These are runs of 7 systems, one row a step. Runs of the same system follow the same rule from any start.
path 1, J913, 8 rows:
[[  6 -16   0   0  -8  -3  30  -3  -4   5 -23  13  -5 -17  -1  -7  -8  13
    2   9  32 -17   9 -12  -4   4]
 [  9 -12   9   5   3  -2   8   3 -12  -5  14  -9 -19  10  22  -7 -25 -27
   -1   9  -8 -13   8  -1 -15  -1]
 [-11   6 -13  -1   4 -10  -8 -12  -6  -2  15   9 -26   4   3  -6   6   3
  -12 -11  -9  -7 -19  -6   2 -26]
 [  2  -5  -4 -11  14 -25  -9 -11  12  -6  -9  17  -5 -14  -5  16  -1  -5
   -2 -18   1  15   7   1  -3   6]
 [  7   9  13   1 -11   9 -23   1   6 -11  -6  -9   8   2  -4  -6   3 -20
    6  -9 -13  21  -9 -10  -3  15]
 [ -3  -1  -4  -2 -25  21  -1 -13  -4  -8  -9 -11  11 -11 -10  10  14  15
   -5   2  -4   8  -4  -6   5  -7]
 [ -4 -13   3  -6   7   5   4   5  -3  -4   1 -15  12  -2   9  22  -2   7
  -10  17   7   7  15  16  15   5]
 [-10   9   5   1  11   0  -6  16  -7   5   1  -9   0  11   3 -16   2   2
   -4  13  18  -8  -5  -1  19   3]]
path 2, J544, 8 rows:
[[ -1   0   4   1 -12  18  40   6  -1  36  -6  -2  -1  -9 -25  -1   6  15
   21   2  36 -41   7 -13 -31   8]
 [ 24   6  -7  19  10  -9  19  16 -13   4  23   4   2   2  18 -16 -22 -23
   19  15 -22 -30  41  28 -22  -3]
 [ -8   3 -10  12  17 -16  22  17  16  28  24  33  -4  33  15 -15  -1  16
    2 -14 -24   0 -36  12   4 -12]
 [ -6   2   4 -16  18 -15  14   0  25  32   3  18  -9  -4 -27  24   5  -9
   23 -36  15 -10  -1  -6 -41  21]
 [ 26  29  -4  14 -16   9 -17   1   7  -6  13  -3  19  -5 -10 -11   2 -30
   31 -15 -44   1  20  12 -35  10]
 [  2  -2 -20  11 -18  17  26   3  18  14  14  13  32   9   2  15  11  39
    2  -7 -39  16 -14  26   5 -13]
 [-19  -9  13 -16  22  11  19  20  17  36  19 -20  17   9 -16  44   6   4
   12   1  20  -5   7  19 -19  26]
 [  5  43   1  17   0  16 -15  28  -6  18  13 -16  21   6 -21 -34  13 -15
   35   8  -2 -30  23  14 -15  13]]
path 3, J886:
[[ 12  28 -38  19 -25   8   3  -1  -3  -8 -12  20  39 -25 -16 -20  27  45
    9   7 -19  -2  19  25  24 -22]
 [  7 -43  25  -3  10   6  42  24  18  16 -14   3  28  23  31  23 -24  16
   -7  24  12  30 -10  10  15  30]
 [-17  17  26  -1   4  21  -4  19 -15  29  22 -37 -29  20 -15 -22   0 -31
   17   6  35 -47  -7 -25 -29  11]
 [ 22  21 -42  19  -3 -24  13 -11 -19 -10   0  36   2 -33  -3 -29   1  12
   14   3 -18 -36  44  25  -4 -32]
 [ 12 -37   8   4  17 -26  29  10  26   2   1  37   5  32  48   8 -30   6
  -14  -4 -30  42 -35  10  13   6]
 [-30   8  28 -21   8  10 -11   1  15  35  15 -20 -33  19 -33  15  14 -26
   13 -35  27 -16 -37 -37 -42  20]
 [ 24  38 -35   9 -14  -5 -22 -18 -10 -21   2   4  20 -47 -31  -2  17  -9
   28 -11 -28 -19  62  26 -25 -10]
 [ 14 -20  -5  16 -13  11  16  11  22 -10   2  16  43  26  39   8  -9  33
  -16   9 -56  56 -28  28  35  -5]]
path 4, J703:
[[-15  -1 -19   7   2 -12  34  -3  -2  27  12  35 -30  14   2 -24   5  31
   -8 -12   5 -28 -37 -14   2 -34]
 [ 11 -16   1 -11  30 -38  16  -6  16   7   2  28 -21 -13   1  23 -21 -28
   13 -24   3  -6  21   3 -39  16]
 [ 11  30  -2  14 -15   5 -34  -3   7  -9  19   0  -2  16  -1 -23   5 -31
   15 -25 -52  13 -18  -6 -20  -3]
 [ -3  -3 -20  -2 -23  13  15 -17  21   5  -7  16  26 -14 -17  28  22  39
    1 -22 -23  22 -13   8  -1  -9]
 [  0  -8  18 -11  13  13  -5  17  15   6   6 -28  31   7  -3  39  -2 -14
    8   8  -2  22  19  24  -6  34]
 [ -9  35   1  10 -11  26 -18  23 -10  11   5 -25  23  10 -18 -28  24   9
   14  17   8 -15  -1   4  16   2]
 [ 11 -11  -9   8  -3  -2  41  13  -5  11 -21  21  22 -14   5 -13  -6  34
    4  25  24 -15  19  11  14   1]
 [  4 -19  24   4  17  -4  24  23  -4  19  12  -5 -18  26  28 -11 -30 -23
    2  16  11 -17  -4  -5 -14  13]]
path 5, J417:
[[ -8 -17   3 -23  23 -22  -5   1  15 -11 -41  11  27 -26  -8  31   9  25
  -14   8  44  36  15   9  41  24]
 [  8   3  42   0 -22  32 -25  14 -11 -14 -29 -42  10   4  -2 -23  -4 -32
    4  23  32   7  -2 -34   5  36]
 [  5 -10 -14  10 -34  22  18 -18 -44 -19  -6 -17 -18 -18  15 -22  -8  18
  -22  36  12 -35  13 -12  13 -36]
 [-10 -36   1 -13  42 -34   6  -2 -12 -15  15   2 -30  10  42  25 -29  -7
  -38  18   9   3  10  19  26 -14]
 [-21  15  14 -12  27 -28 -45   1  -1  -5  -2   4 -39  16  -5 -26   5 -31
  -12 -20  25   3 -33 -33  12   4]
 [ 19   8 -15   0 -25 -17 -21 -36 -10 -37 -38  23 -13 -46 -17 -20   3  -9
    2 -16   6   2  18 -29  -5 -10]
 [ 15 -34   5  -6 -25  11  -7 -30  -1 -40 -10 -12   3  -8  30  32 -18  -9
  -27  -1 -35  44  -5  -6   4  -6]
 [-41  -5   5 -23  -3  22 -27 -17  -6  -2  12 -39 -16  10 -13  35  24  15
  -31  -5  15  11 -34 -14  21 -14]]
path 6, J698 (8 x 26):
[[ -7 -17  32  -7  50 -31  19  33   3  29   6   5 -30  29  18  -9 -29 -31
    3   9  47 -22  -6 -10  -8  27]
 [ 14  31  -8  15 -12 -10  -2  -6 -20   5   0  15 -36 -15 -20 -53   0 -29
   27 -16   7 -53  11 -27 -40 -13]
 [ 34 -17 -28  14 -17 -21  27 -29   4 -19   2  47  -6 -16  24   2 -22   5
    0 -21 -57  10   8  13 -20 -27]
 [-24 -15   7 -17  21  -7  -8  -7  30  17  39  -2 -16  34   5  51   2 -12
  -11 -38 -37  32 -43   8 -17   2]
 [-24  48 -14 -16   8   7 -43  -2  12  12  10 -17  19 -18 -61  20  49   6
   21 -26  10  -5  13  12  -8   9]
 [ 35  13  -7  18 -23   9  -3  15  13 -19 -35  13  71 -20  -1 -15   6  15
   21  16 -20  35  30  24  22  23]
 [ -2 -34  34   4 -16  41  43  27  12  29   1 -22  23  41  25   9 -17  16
   -2  26   3  15 -37  -7   1  24]
 [-25   6   4  -9  19  17  16  15 -27  32  29 -41 -18  -3 -17  11   5  -4
    5  27  48 -66  32  10 -18  -4]]
path 7, J698, 8 rows:
[[-11  19   6  -8  32 -13 -21  20   8  11  13  -7   7   6 -14   8   8 -16
   10  -4  11  -2  12  15   1  18]
 [ 16  22  -1  15 -15   4   0  14   5   4 -17  16  23  -4 -12 -36   8   5
   23  -1  -1  -2   4  -2   0  10]
 [ 15 -26   7   6 -16  12  41   1   7  10  -6   6  10   2  13  10 -18   6
    4   6  -8   2  -1  -1 -18   7]
 [-12   1   4  -3  14   9   3   8  -9  15  36 -26 -13  15   3  17  -4 -15
    1   5  -4 -21   5  12 -18  -4]
 [ -2  27 -22   8  19 -19  -8   9  -3   6  11  18   5  -3  -7 -19  11   9
    9  -2  -4 -15  14  21  10 -12]
 [ 16  -7   6   4   6 -18  18   9  22   9 -17  34  12   4   8  -6 -12   0
   12 -12  -5  18  -9   0  -6  19]
 [ -1  -2  15  -3 -14  21   8  -1   8  17  11 -14  -6   7 -11  12   0 -18
   14 -14  -4  -7 -11 -14 -37  12]
 [  3  16 -20   5  -7  11  -3  -4  -9  -1  20 -12  12 -12  -9   9  11   6
    8   5 -21 -18  27  26  -8 -16]]
path 8, J616 (8 x 26):
[[ 11   5  12  12 -14  28  11  24  -4   7  -4 -20  34   9   4 -12  -1   5
   11  28   0  -3  12  11   5  15]
 [  4 -14   2  11  -6  11  41  16  -7  19  -1   2   7   8  12 -12 -10  20
    1  23  15 -20   1   4   3  -2]
 [ -1 -12   7   2  20 -13  28  15  -6  19  13   4 -23  14  16  -8 -20  -9
    2   9  16 -30   3   2 -12   1]
 [  4  14  -7   9  13 -21   1   4  -5   7  16  19 -27   9   5 -30  -8 -17
   10 -11  -6 -24  -4  -5 -15 -11]
 [  7   5 -14   2   4 -22   4 -11  13   5   4  35 -11  -5  -5  -4  -1  -3
   10 -31 -23   1  -7  -1 -21  -7]
 [  1   3  -1  -5  -1   2 -10  -8  20   5  14   2   2   4 -12  24   6 -15
   10 -28 -30  17  -8   3 -26   7]
 [ -5  23  -7   1  -9  22 -17   3   8   5  16 -16  24   2 -20  14  22   4
   12  -9 -22   7   2  14  -5   3]
 [  5   7  -5   5  -4  15  10  18   9   8  -2  -4  41   0  -5   8  10  18
   10  12  -8   9  13  26  10  12]]
path 9, J417 (8 x 26):
[[ 14  41 -32  13 -11  -9 -41  -7   7 -28  -3  20  34 -19 -15 -16  25   9
   10 -16 -48  26  14  24  20 -14]
 [  4 -32  13  -6 -21  15  27   0  32   3 -35  16  41   4   5  28   2  38
   -6  -3  -2  53 -31  -6  19  21]
 [-21   0  30 -17 -11  47   0   8  -6  24   5 -60   6   0 -29  30  15 -10
    9  12  41 -21   6 -14 -25  27]
 [  8  32 -24  23  -2  10  -9  17 -38 -10  19 -19  17  -8   5 -35   5   8
    4  40 -10 -40  48  37  22 -25]
 [  7 -33   2   9  30 -34  43  24   9   7 -11  45   3  26  49 -17 -30  24
  -19  20   5  16 -18  14  39  -2]
 [-15 -10  36 -19  21 -13   8   3  10  32  -3   0 -48  15 -14   0 -11 -38
   10 -24  50 -22 -27 -46 -43  29]
 [ 23  38 -26  17 -23  -4 -28 -25 -27 -24  13  -1 -21 -32 -17 -31   4 -35
   21 -13 -35 -39  41  -1 -39 -25]
 [ 16 -28 -27  12  -6 -17  18 -16  18 -22   7  41  13   7  41  17 -13  28
  -24 -12 -69  51 -20  29  23 -29]]
path 10, J616:
[[  7  17  -5  -2 -17   3 -23 -18  -1 -11  -8  -1  -8 -19 -23  -6  13 -15
   12 -21  -5  -5   6 -18 -20  -1]
 [ 12  -6 -16   1 -18   7  -5 -18   2 -20  -1   2  16 -14   4  18   2   8
   -7  -3 -34  23   8  14   3 -11]
 [-19 -10   6 -12   8  12  -5   6  12   6   8 -16  13  16   3  30   9  14
  -14   2  -1  24 -20   8  16   7]
 [-10  17  10  -5   6  12 -16  16  -7   6  -5 -24  13  -4 -19  -3  14  -1
    7  14  31 -12  14   2  11  15]
 [ 23  -3  -1  14 -15   2  11   6 -11 -13 -24  10  15 -12  13 -28 -12   5
    3  24   7  -4  20  -1  13   2]
 [  0 -34   9  -2  -6   0  33  -5   0   5  -5   9 -19  11  24   5 -19   8
  -15   3   8   0 -23 -16  -2  -5]
 [-20   3   1 -11  19  -8 -10  -6 -14   6  22 -15 -36   3  -4   8  -1 -19
   -8  -4  16 -27   0  -8 -12 -10]
 [  9  23 -19   8  10 -25 -25  -5  -7 -19  -1  20  -4 -11   1 -23   4  -7
    3  -7 -14  -1  15   9  11 -15]]
path 11, J913, 8 rows:
[[  9 -24  19   2 -11   7  29   8 -16   0 -37  -1   0 -11  11 -22 -18   9
   -5  36  52 -15   9 -24  13  13]
 [  4 -22  11   6  -4   4  19  -4 -34  -8   7 -17 -38   7  32 -19 -31 -21
  -16  27  15 -34   7 -17  -8 -15]
 [-11  -9 -16  -5  18 -31  -4 -20 -19 -14  16  15 -55   1  19  -7 -13  -8
  -26  -6   0 -18  -9  -9   8 -38]
 [  1  -5  -1 -14  25 -46 -27 -21   9 -20 -10  28 -31  -9   4   5  -9 -25
  -10 -30   0  20  -8 -16   1   0]
 [ 10   6  12  -8 -21   0 -41 -22   9 -30 -22  -2  -7 -11 -12  -1   6 -31
    1 -28 -13  33 -16 -33  -9  13]
 [  3  -8   0  -9 -37  30 -25 -30  -6 -33 -18 -25  14 -21  -8  25  11   5
  -17  -2 -15  30  -2 -11   7  -4]
 [-15 -16   5 -15   1  18 -16  -3  -8 -20  -5 -36  19  -2   9  35   7  16
  -29  24   9  28   5  12  37   0]
 [-18   1  13  -8  13   3 -16  15 -14  -4 -16 -22   6   3   1 -10   8  11
  -18  30  48  -1   1  -4  45   7]]
path 12, J703, 8 rows:
[[  9   5 -35   5  23 -44   9 -10  -6  -7   5  43 -14 -20   7  -9  -7   9
   -2  -6  -8 -18  26  21   6 -26]
 [  7 -14  15  -1  17 -27  -3   4  26  -2  -3  29 -12  25  25  -4 -19 -20
   -3 -25 -21  35 -35 -10  -1  13]
 [ -8  11   6 -10 -26  22 -15 -22  13   7   0 -13 -11  -8 -35  15  20 -14
   13 -37  -3   3 -22 -31 -41   8]
 [ 17   9 -23   4 -19  14 -13 -15  -9 -26   3 -12  31 -31  -7  21   7   6
    5   7 -34   8  41  33   0  -9]
 [-12 -10   6   0  11   8  -1  22  10   3   8 -10  31  29  21  12   4  26
  -20  19 -11  34 -22  23  44   4]
 [-23   5  21 -17  11  10   3  16   6  29 -13 -18   2   0 -29   5  16   5
    9   3  60 -17  -5 -19  -1  27]
 [ 28  17  -4  18 -14   2   0   5 -28 -16 -14  -3   4 -23   3 -41 -11 -18
   17  28  10 -34  46   0  -7  -1]
 [  6 -26  -8  15  -6  -6  37   1  -9  -2   7  22 -13  21  44 -22 -23  20
  -23  15 -20  -1 -24   1  19 -30]]
path 13, J886 (8 x 26):
[[ 12 -19  18 -16  21 -11 -30  -4 -19 -40  -9 -33  -4 -18  21  28 -26 -42
  -17  28  14  13  51  12  10  19]
 [-12  18  -6   9 -25  12 -39 -12 -25 -27  -5 -13 -18  12  10 -47  14   9
  -27   9  -5   5 -37 -28  43 -33]
 [-11 -38  -5 -26   5 -17  20 -27  -4 -11 -40  14 -15 -36  -4  33  -1  30
  -28   4  53   5   9 -16  21  -4]
 [  6  -9  25  -9   9  -6 -41  -8 -22 -38  -2 -33 -25   2  23  -3 -25 -54
  -17  16   7   9  15 -16   5  10]
 [-14  11 -22  -1 -25   2 -25 -33 -26 -28 -11   3 -26 -16  -6 -22  20  23
  -30  -5   2  -3 -24 -28  30 -44]
 [ -3 -41   0 -26  15 -24   0 -24  -1 -27 -28   5  -9 -26  13  43 -11   9
  -33   6  27  29  13  -3  26   2]
 [-11   3  23 -11  -2   9 -54  -9 -18 -31  -4 -39 -24   6   5 -10  -1 -38
  -23   5  13  14 -12 -29  18   5]
 [ -8   3 -23  -9 -25   3 -18 -36 -24 -31 -28  -2 -12 -37 -15  -5  21  26
  -24   4  21  -4   6 -20  27 -30]]
path 14, J544:
[[-23  26   5  -3  22 -10 -28  12 -12  10  14 -10 -27  16 -11 -29  10 -16
    0  -3  25 -24 -13 -15   7  -5]
 [ 23   7 -14   8  -5 -28   3  -9   1 -15 -33  41   3 -27  -3 -31  -3   5
    9  -7   6  -1  16  -8   5  -3]
 [ 14 -35  16   0 -11   0  17 -10  10 -10  -7   8  -7  13  29  13 -28 -12
  -12  -5 -22  29 -23 -13 -10   9]
 [-25   3  -1 -15  -7  15 -16 -21  -8   4  24 -28 -31   2 -18  25  14  -7
  -13 -17  -2 -11 -17 -16 -17 -16]
 [  2  24 -23  -3  12 -14 -31  -6  -8 -22   0   1  15 -27 -14   6  15   4
    1   2  -6   3  38  27  19  -8]
 [  6 -10  13   3   1   0  -4  18  18  -5 -20   8  30  16  17  -6  -3  13
   -6   8  -4  43 -20   4  34  20]
 [-10 -15  22 -12 -23  29  14  -6  -3  14 -16 -25 -11  -1 -16   7   4   3
   -2   2  37 -12 -17 -35 -14  12]
 [ 13  10 -12   8  -6   4  -4  -9 -35 -19   8 -17  -9 -21   5 -13  -9 -16
    0  23  -2 -35  44   9  -5 -18]]

Which system made each of these runs?
path 15:
[[  8  17 -14   6 -14   5   8 -11  -1  12  14   7  -8 -16 -24  -1   7 -11
   26 -21 -15 -29  17  -1 -44  -7]
 [ 18   3 -20  15   2  -7   8   5  11  -6  17  20  22   4  17   5  -7   5
    6  -4 -52  17  11  37   1 -10]]
 -> J703
path 16 (2 x 26):
[[  3  -7 -15  -5  -5 -10  -8 -29  -7 -18  11   4 -24 -12   5  18  -5 -11
  -10 -18 -26   2   4  -1 -17 -20]
 [-16   9 -12  -9  14 -12 -30  -9   9  -9  15  -1  -1   5  -3  21  14   2
  -13 -16 -22  24 -13  13  14 -10]]
 -> J616
path 17, 2 rows:
[[ 17 -14   7  -6  -7  -1  -8 -17   1 -21  -5  -6  -4 -12   9  22 -14 -29
   -1  -9 -18  16  15  -3 -19   9]
 [-12   8  -1  -4 -10  15 -29  -9  -1 -14  12 -21  -1  10  -1   7  14  -1
  -14  -6 -22  20 -23  -3  15 -13]]
 -> J913
path 18 (2 x 26):
[[ 12 -14  -2   0 -42  23  27 -23   1   2 -14   3   0 -18 -13   8   2  10
    8 -13  -3  -6  -5 -21 -32  -2]
 [ -4  -6  -7  -4   2  17   0  -3  -5  -2  33 -29   6   4   6  38  -2  -4
   -6   9 -25  -1  18  29 -10  -8]]
 -> J417
path 19 (2 x 26):
[[ -7 -28  15 -29  22   2   3  -6   6   2   7 -35   4 -14  -8  75  -8 -18
   -3   7  21   5  40  20 -21  28]
 [ -4  49  -4  17  -3  15 -55  17 -20 -17  21 -30  12  14  -3 -41  18 -18
    3  13 -25  -3   3  13  24 -11]]
 -> J886
path 20 (2 x 26):
[[-33 -17  -7 -28  10  -7   9 -19  20  19  -1  10 -12  -2 -21  46  22  33
  -18 -29  20  14 -32  -9   6  -7]
 [  2  20  10 -14   8   0 -48  -3   0 -21 -12 -29  14 -24 -26  18  11 -31
   11  -3  15  11  37   4  -3  27]]
 -> J698
path 21:
[[  5 -17   1   8 -19  22  26  -2 -26  -3   1 -16  -7  -1  19  -9 -13   8
  -12  29   7 -22   7  -4   4 -15]
 [-11 -17  -6  -3  28 -23  18   3 -12   6  13  11 -25  10  23  -2 -15   8
  -20  14  15 -17  -1   7  15 -18]]
 -> J616
path 22 (2 x 26):
[[-13  16 -10   7  42 -20  -6  36   0   8  17   9  23  21  13 -14   6  23
  -10  23   3   4   3  40  51  -7]
 [  5   2  24   0  15 -18  15  25  22  24 -34  28  10   8  -8 -29  -3  -2
   22  -6  45   3 -14 -24  -1  38]]
 -> J616
path 23, 2 rows:
[[ 22 -30  15 -14  11 -23  29   1  14   2 -44  22  11 -34  -8  24 -20  -9
   17   3  45   3  42  -6 -21  40]
 [ 16   6  20  20 -28  30 -13   7 -15 -13  23 -30 -10  33  27 -32 -20 -43
    4   9 -41  -2 -19 -16 -20  -1]]
 -> J544
path 24:
[[  1  31   3   9 -41  43 -18   4   2   2 -15 -20  35  -4 -32 -23  30  12
   20  -2  -3   5 -11 -14   2   9]
 [ 12 -20 -12   5 -20  23  40   1 -10   1 -11  -8  33 -19   6  20  -4  36
   -3  33   5  -9  32  24  10  -4]]
 -> J417
path 25 (2 x 26):
[[ 11  21 -20   0  -7  -6 -16 -15  -6 -14  -2   4   6 -31 -22   3  11  -8
   14 -10 -10 -10  35   9 -14  -6]
 [ 15 -12  -4   6  -9   1   2  -2  15 -14  -3  11  24   7  19  10  -5   7
   -6  -3 -40  39 -11  15  12   2]]
 -> J616
path 26, 2 rows:
[[  7  -5   2 -11  -3   5   0  -6  -1  -6 -14 -11  13 -26 -16  23   3  -4
    8   6  19  -3  34   4 -10  17]
 [ 11   6   0  14 -14  16 -11   6 -14 -16   6 -16  12  10  19 -18  -5  -5
   -5  20 -23   5   2   8  16  -8]]
 -> J886
path 27:
[[-19  13   4   3  17   0  -7  19   2  20  32  -7 -10  32   5 -10   4  -7
    0  -5  -7 -10 -24   5   2  -6]
 [  0  13 -16  -1   5 -17   8  -3   6  12  -9  25   0 -19 -23  -7  12  13
   15 -15  14 -18  11   0  -8  -3]]
 -> J913
path 28:
[[-17  17  -9   5   4  -2   6  12  10  24   5  16   7  13 -13 -15  20  28
    4 -10   6  -6 -25   1  12  -7]
 [ 13  -2   3  -4   7 -10  19   7  12  11 -16  13  14 -17 -12   8  -5  -4
   22  -2  17  -6  29   7 -19  24]]
 -> J417
path 29, 2 rows:
[[-16  18  -4   6  -8  12 -55  -6 -24 -33  16 -29 -10  19  18 -25  11  -6
  -32  12 -23  16 -24  -5  46 -30]
 [-18 -19 -11 -21   7 -20   2 -19   0 -11 -42  19  -3 -29 -10  15  15  42
  -30   4  51  16  -6 -14  44  -8]]
 -> J544
path 30:
[[  1  20  -8   5 -32  24 -10 -19 -29  -6  -3 -21 -20 -23 -24 -22  12  -7
    8   1  10 -41  15 -24 -23 -18]
 [ 18 -19 -28   6   4 -20  15 -14  -7 -26   3  24   6 -15  31  14 -17  14
  -16  11 -34  11  25  33  17 -26]]
 -> J616
